In the data rows, the value 128 means zero.
Some points:
[150 127 157 167 152 170 163 148 176 160 143 137 150 148 190 144 132 137
 148 136 165 160 111 133 162 173 164 168 158 117 127 107 136 158 172 165
 169  92 118 109 190 141 155 185 145 154 105 175 156 137  97 162 192 180]
[130 147 128 146 164 172 107 111 135 103 126 108 153 160 116 136 110  99
  92 171 124 164 153 163 123 100 159 144 162 140 157 155 144 155 137 120
 146  91 135 150  79 136 159 106 158 155 142 153 133 124 174 122 142 172]
[140 169 178 139 170 170 148 160 157 196  81 157 139 143 173 162 152 116
 147 138 127 169 150 206 118 156 160  99 184 143 141 170 177 160 126 145
 168 171 208 189 131 158 155 165 187  96 109 147 184 151 138 142 162 153]
[163 145 186 173 180 143 103 195 152 139 211 160 239 134 136 110 118 155
 173 188 161 166 104 157 161 148 118 142 139 142 200 163 127 112 182 121
 174 157 180 145 148 158 140 157  91 145 140 117 197 146 162 148 139 150]
[181 140 169 153 172 132 128  88 135 116 180 157 122 132 114 162 116 168
 179 158 128 127 202 132 149 136 164 136 139  98 151 201 144 159 138 142
 167 132 169 166 168 139 142 173 149 140 145 143 127 140 112 181 158 164]
[165 157 134 118 123 113 108  89 193 177 164 180 107 170 160 123 107 158
 171 146 162 207 122  93 159 177 201 168 170 182 115 164 139 133 151 102
 148 176 139 153 171 169 147 141 128 155 112 105 168 141 183 135 150 151]
[130 118 117 101 139 167 201 127 124 129 135 161 171 136 139 129 144 145
 175 182 115 200 156 191 122 147 102 123 142 154 123 164 143 185 125 148
 152  97 140 156 172 143 150 111 136 111 177 199 140 184 141 124 145 112]
[127 186 146  87 175 180 129 164 172 146 176 175 160 127 164 129 147 110
 133 137 176 127 178 104 123 151 138 139 133 170 138 169 127 118 174 164
 130 172 198  96 128 146 108 150 135 130 164 198 141 112 156 135 173 164]
[100 137 206 128 128 162 115 181 174 119 190 104  89 132 149 192 147 130
 126 113 130 173 125 123 106 149 109 137 157 125 181 148 146 169 135 158
 144 186 110 151 182 124 187 147 171 130 162 176 143 133 198 130  96 137]
[150 175 154 178  96 151 108 179 105 139  96 175 123 135 120 188 143 162
 109 117 169 132 139 162 160 175 162 188 110 152 189 174 115 149 145 162
 146 110 128 178 178 187 141  81 104 166 129 141 141 169 116 146 176 117]
[124 146 181 104 172 140 152 154 134 135  83 144 165 143 177 139 137 143
 132 164 114  82 125 101 135 151 151 151 137 128 130 160 169 109  97 143
 148 134 128 158 178  95 156 146 113 150 153 131 137 164 137 110 146 150]
[127 143 119 133 132 152 174 177 114 114 195 131 148 189 137 167 162 112
 139 185 130 130 167  95 170 162 124 159 160 215 160 157 158 180 132 171
 140 101 173 166 121 146 181 146 156  97 127 104 133 137  85 117 109 157]
[105 165 128 128 155 109 176 165 133 199 152 160 131 125 105 168 165 144
 134 197 208 156 123 156 189 167 161 129 130  86 151 192 152 108 170 181
 167 127  99 166 108 158 180 160 171 145 120 161 118 173 117 108 148 100]
[210 155 164 168 134 142 154 162 197 103 127 150 126 140 169 159 178 128
 143 150 154 178 122 114 167 111 140 155 149 118 118 133 151 155 156 111
 120 134 138 128 114 153  98 153 116  90 143 159 125 173 150 146 116  97]
[154 164 151 135 164 127  93 158  88 138 118 156 152 152 173 114 141 104
 180 113 149 161 142 173 123 132 144 195 163 123 106 135 132 184 159 140
 191 189 106 156 107 175 195 178 127 158 196 169 152 138 135 173 159  84]
[129 116 162 116  84 133 176 128 132 153 128 113 130 124 187 119 217 160
 157 169 152 125 150 188 120  96 175 153 191 169 165 162 121 111 178 116
 163 140 192 149 162 163 160 126 132 149 124 143 131 109 113 186 180 116]
[168 128 147 146 203 171 175 113 116 134 171 167 109 139 149 138 206 148
 136  94 135 120 154 165  96 197 181 125 132 141 163 109 164 126 173 172
 113 122  90 183 114 147 145 124 171 125 172 101 151  94 192 108 164 125]
[130  91 184 150 180 185 153 134 121 208 156 123 113 163  95 101 164 130
 122 143 142 111 131 104 174 169 140 129 128 121 136 116 144 183  99 105
 114 182 172 155 118 154 161 131 116 130 157 179 148 110 136 160 163 110]
[107 122 122 119 158 134 142 142 128 123  90 130 187 142 129 178 179 167
 149 151 149 172 172 109 157 122 120 136 139 103 114 112 134 156 156 140
 143 175 151 149 144 165 151 132 124 109 144 114 146 124 176 133 149 216]
[197 175 164 119 127 123 166 174  87 141 161 151 180 173 162 138 130 164
 111 123 123 168 156 126 167 159 146  84 190 155 185 125 160 189 145 171
 112 187 110 130 167 128 132 115 142 175 127 156 124 148 144 192 145 172]
[145 117 127 166 118 189 176  82 121 124 165 123 118 162 208 167 127 116
 151 157 166 104 164 185 177 154 165 122 127 157 147 138 109 118 161 186
 155 207 159 137 153 172 145 131  83 170 111 150 124 182 180 118 103 165]
[133 102 146 135 127 140 154 184 206 142 185 133 183 195 138 180 115 157
 147  93 128 118 177 168 116  83 181 133 110 131 159 140 146 167 129 166
 116 144 127 153 104 127 188 122 155 122 158 160 126 186 146 123 204 133]
[ 98 155 189 120 147 156 170 144 181 122 149 177 162 138 158 139 138 115
 187 135 133 105 131 154 182 170 150 148 147 143 156 128 182 156 155  96
 148 161 154 177 150 150 134 129 191 190 164 133 114 177 110 137 166 177]
[127 229 107 187 104 155 142 124 164  97 175 130 162 153 133 124 188 175
 155 121 126 112 115 153 179 120 145 133 154 142 135 140 167 148 102 112
 151 174 125 155 165 129 161 177 146 114 143 188 184 158 159 110 169 129]
[151 124 110 188 172 108 127 131 151 130 106 121 134 155 180 168 133 163
 147 178 124 165 155 129 204 167 109 134 131 123 190 145 162 137 142 161
 122 150 170  98 176 166 182 123 161 143 210 117 147 114 174 159 156 103]
[156 149 173 163 178 103  99 180 134 170 158 141 111 140 128 131 150 155
 162 176 172 120 124 187 152 156 161 132 167 209 109 168 123 153 138 128
 152 121  94  94 184 181 118 180 137 150 139 106 106 177 192 154 187 178]
[138 177 133 171 135 157 156 137 115 123 156 129 138 142 119 151 142 135
 156  88 167 178 139 170 157 146 154 150 179 121 109 162 140 129 149 113
  90 143 173  88 147  92 157 162 142 147 163 118 186 188 117 128 136 140]
[141  95  80 126 132 154 161 174 179 144 163 100 156 104 117 116 148 109
 122  90 106 155 142 164 148 176 140 142 158 146 139 192 190  99  97 170
 181 174 122 160 159 157 103 136 146 170 126 136 124 161 116 144 163 165]
[179 152 171 115 158 122 137 137 132 196 140 161 114 128 140 118 185 142
 147 104 127 172 116 151 204 114 149 168 107 148 161 122 141 159 154 155
 150 112 178 118 117 164 182 143 147 125 164 178 152 139 154 142  97 200]
[218 137 118 104 103 143 157 125 176 159 138 129 179 154 119 150 170  89
 124 171 223  90 177 126 107 131 119 129 125 119 167 117 155 170 120 122
 135 115 152 145 185 169 179 167 171 170 175 123 203 185 183 169 119 132]
[191 167 137 184  97 219 161 173 179 187 152 173 148 105 135 105 137 185
 119 181 119 109 147 134 164 158 137 191 176 149 108 169 122 147 183 175
 168 184 141 143 143  90 160 148 172 163 153 102  98 171 181 159 169 169]
[179 122 133 119 123 178  88 103 128 146 136 139 182 156 120 175 144 134
 137 159 137 152 130 167 140  97 111 117 104 202 149 129 156 179 155 170
 117 175 112 158 171 112 115 148 183 164 142 113 120  84  89 111 122 126]
[191 137 166 157 166 114 193 184 155 112 110 130 114 113 152 148 118 179
 156 165 134 161 155 167 158 167 164 152 137 199 133 162 113 135 160 122
 163 182 122 144  99 135 137 160 163 181 134 196 213 118 112 108 159 171]
[118 150 125 173 117 117 128 160 136 133 133 164  95 160 180 142 177 177
 148 188 118 185 157 118  95 136 114 115 109 104 155 108 137 157 123 157
 130 138 173 132 128 167 156 179 128 218 162 101 156 159 140 121 146 155]
[121 139 173 201 156 137 195 117 185 152 109 138 212 162 147 125 188 147
 174 145 149 171 188 118 128 126 164 181 122 160 120 189 147 153 157 171
 113 128 155 135 159 161 141 158 142 191 139 136 141 105 176 160 117 165]
[102 183  95 149 132 123 145 108 170 194 126 116 155 100 109 155  95 157
 164 120 132 116 122 114  91 175 166 106 149 171 169 117 142 160 187 157
 141 115 156 147 129 140 129 150  87 137 145 138 114 150 127 182 124 131]
[173 153 133 156 165 148 117 106 146 167 128 163 129 200 154 175 172 205
 174 124 164 141 132 158 134 159  71 171 190 137 152 155 135 121 158 120
 116 113 136 145 103 162 134 168 125 159 139 191 144 134 140 172 101 169]
[151 139 151 192 164 111 186 131 134 175 160 174 188 111 189 150 143 138
 159 109 181 153 100  93  92 137 121 167 167 155 134 153 116 153  77 141
 182 148 181 127 122 130 106 139 204 127 158 159 152 128 138 143 167 159]
[132 156 142 140 193 144 180 183 182 143 138 176 112 124 163 124 101 169
 129 104 167 138 150 158 179  60 129 140 166 152 118 146 131 133 156 145
 148 106 123 164 159 177 146 147 131 178 131 122 169 112 125 179 129  95]
[117 127 134 195 154 131 119 132 131 168 147 176 140 154 128 116 131 153
 119 186 149 162 201 153 104 158 152 169 151 169 160  95 178 114 145 144
 146 194 106 139 184 139 132 124 172  94 158 183 144 194  88 129 110 176]
[130 101 134 137 122 179 104 175  98 131 157 120 160 171 139 164 130 195
 138 145 131 141 166  99 175 167 185 113 118 179 134 126 173 101 180 146
 181  92 192 172 151 117 108 145 208 172 120 158 148 183 192 191 121  94]
[169 178 120 123 209 111 146 142 136 118 177 116 140 176 114 176 127 163
 125 178 128 133 138 206 143 155 171 226 125 124 163 100 139 140 140 172
 142 180 206 160 172 121 105 142 165 144 117 127 125 155 176 184 137 121]
[106 154 161 146  73 138 143 174 142 151 165 189 130 144 139 161 104 116
 158 163 158 144 148 191 144 168 137 154 122 135 135 139 169 128 136 150
 154 123 115 133 116 110  93 152 124 115 157 145 169  88 177 173 140 172]
These points spread out most along one direction. Take the direction at right angles to it along which they spread out most. Then take the direction at right angles to both along which they spread out most. Go by this last direction. How far along it is each point below, from 0 to 99? 50 is the average, and the first point above lies past it. One standard deviation of the points above along it is 16.
[118 150 125 173 117 117 128 160 136 133 133 164  95 160 180 142 177 177
 148 188 118 185 157 118  95 136 114 115 109 104 155 108 137 157 123 157
 130 138 173 132 128 167 156 179 128 218 162 101 156 159 140 121 146 155] >> 22
[133 102 146 135 127 140 154 184 206 142 185 133 183 195 138 180 115 157
 147  93 128 118 177 168 116  83 181 133 110 131 159 140 146 167 129 166
 116 144 127 153 104 127 188 122 155 122 158 160 126 186 146 123 204 133] >> 73
[210 155 164 168 134 142 154 162 197 103 127 150 126 140 169 159 178 128
 143 150 154 178 122 114 167 111 140 155 149 118 118 133 151 155 156 111
 120 134 138 128 114 153  98 153 116  90 143 159 125 173 150 146 116  97] >> 42
[165 157 134 118 123 113 108  89 193 177 164 180 107 170 160 123 107 158
 171 146 162 207 122  93 159 177 201 168 170 182 115 164 139 133 151 102
 148 176 139 153 171 169 147 141 128 155 112 105 168 141 183 135 150 151] >> 35
[156 149 173 163 178 103  99 180 134 170 158 141 111 140 128 131 150 155
 162 176 172 120 124 187 152 156 161 132 167 209 109 168 123 153 138 128
 152 121  94  94 184 181 118 180 137 150 139 106 106 177 192 154 187 178] >> 42
[169 178 120 123 209 111 146 142 136 118 177 116 140 176 114 176 127 163
 125 178 128 133 138 206 143 155 171 226 125 124 163 100 139 140 140 172
 142 180 206 160 172 121 105 142 165 144 117 127 125 155 176 184 137 121] >> 28
[150 175 154 178  96 151 108 179 105 139  96 175 123 135 120 188 143 162
 109 117 169 132 139 162 160 175 162 188 110 152 189 174 115 149 145 162
 146 110 128 178 178 187 141  81 104 166 129 141 141 169 116 146 176 117] >> 41
[130 147 128 146 164 172 107 111 135 103 126 108 153 160 116 136 110  99
  92 171 124 164 153 163 123 100 159 144 162 140 157 155 144 155 137 120
 146  91 135 150  79 136 159 106 158 155 142 153 133 124 174 122 142 172] >> 50
[129 116 162 116  84 133 176 128 132 153 128 113 130 124 187 119 217 160
 157 169 152 125 150 188 120  96 175 153 191 169 165 162 121 111 178 116
 163 140 192 149 162 163 160 126 132 149 124 143 131 109 113 186 180 116] >> 53
[168 128 147 146 203 171 175 113 116 134 171 167 109 139 149 138 206 148
 136  94 135 120 154 165  96 197 181 125 132 141 163 109 164 126 173 172
 113 122  90 183 114 147 145 124 171 125 172 101 151  94 192 108 164 125] >> 55
[181 140 169 153 172 132 128  88 135 116 180 157 122 132 114 162 116 168
 179 158 128 127 202 132 149 136 164 136 139  98 151 201 144 159 138 142
 167 132 169 166 168 139 142 173 149 140 145 143 127 140 112 181 158 164] >> 42
[121 139 173 201 156 137 195 117 185 152 109 138 212 162 147 125 188 147
 174 145 149 171 188 118 128 126 164 181 122 160 120 189 147 153 157 171
 113 128 155 135 159 161 141 158 142 191 139 136 141 105 176 160 117 165] >> 38
[179 122 133 119 123 178  88 103 128 146 136 139 182 156 120 175 144 134
 137 159 137 152 130 167 140  97 111 117 104 202 149 129 156 179 155 170
 117 175 112 158 171 112 115 148 183 164 142 113 120  84  89 111 122 126] >> 41
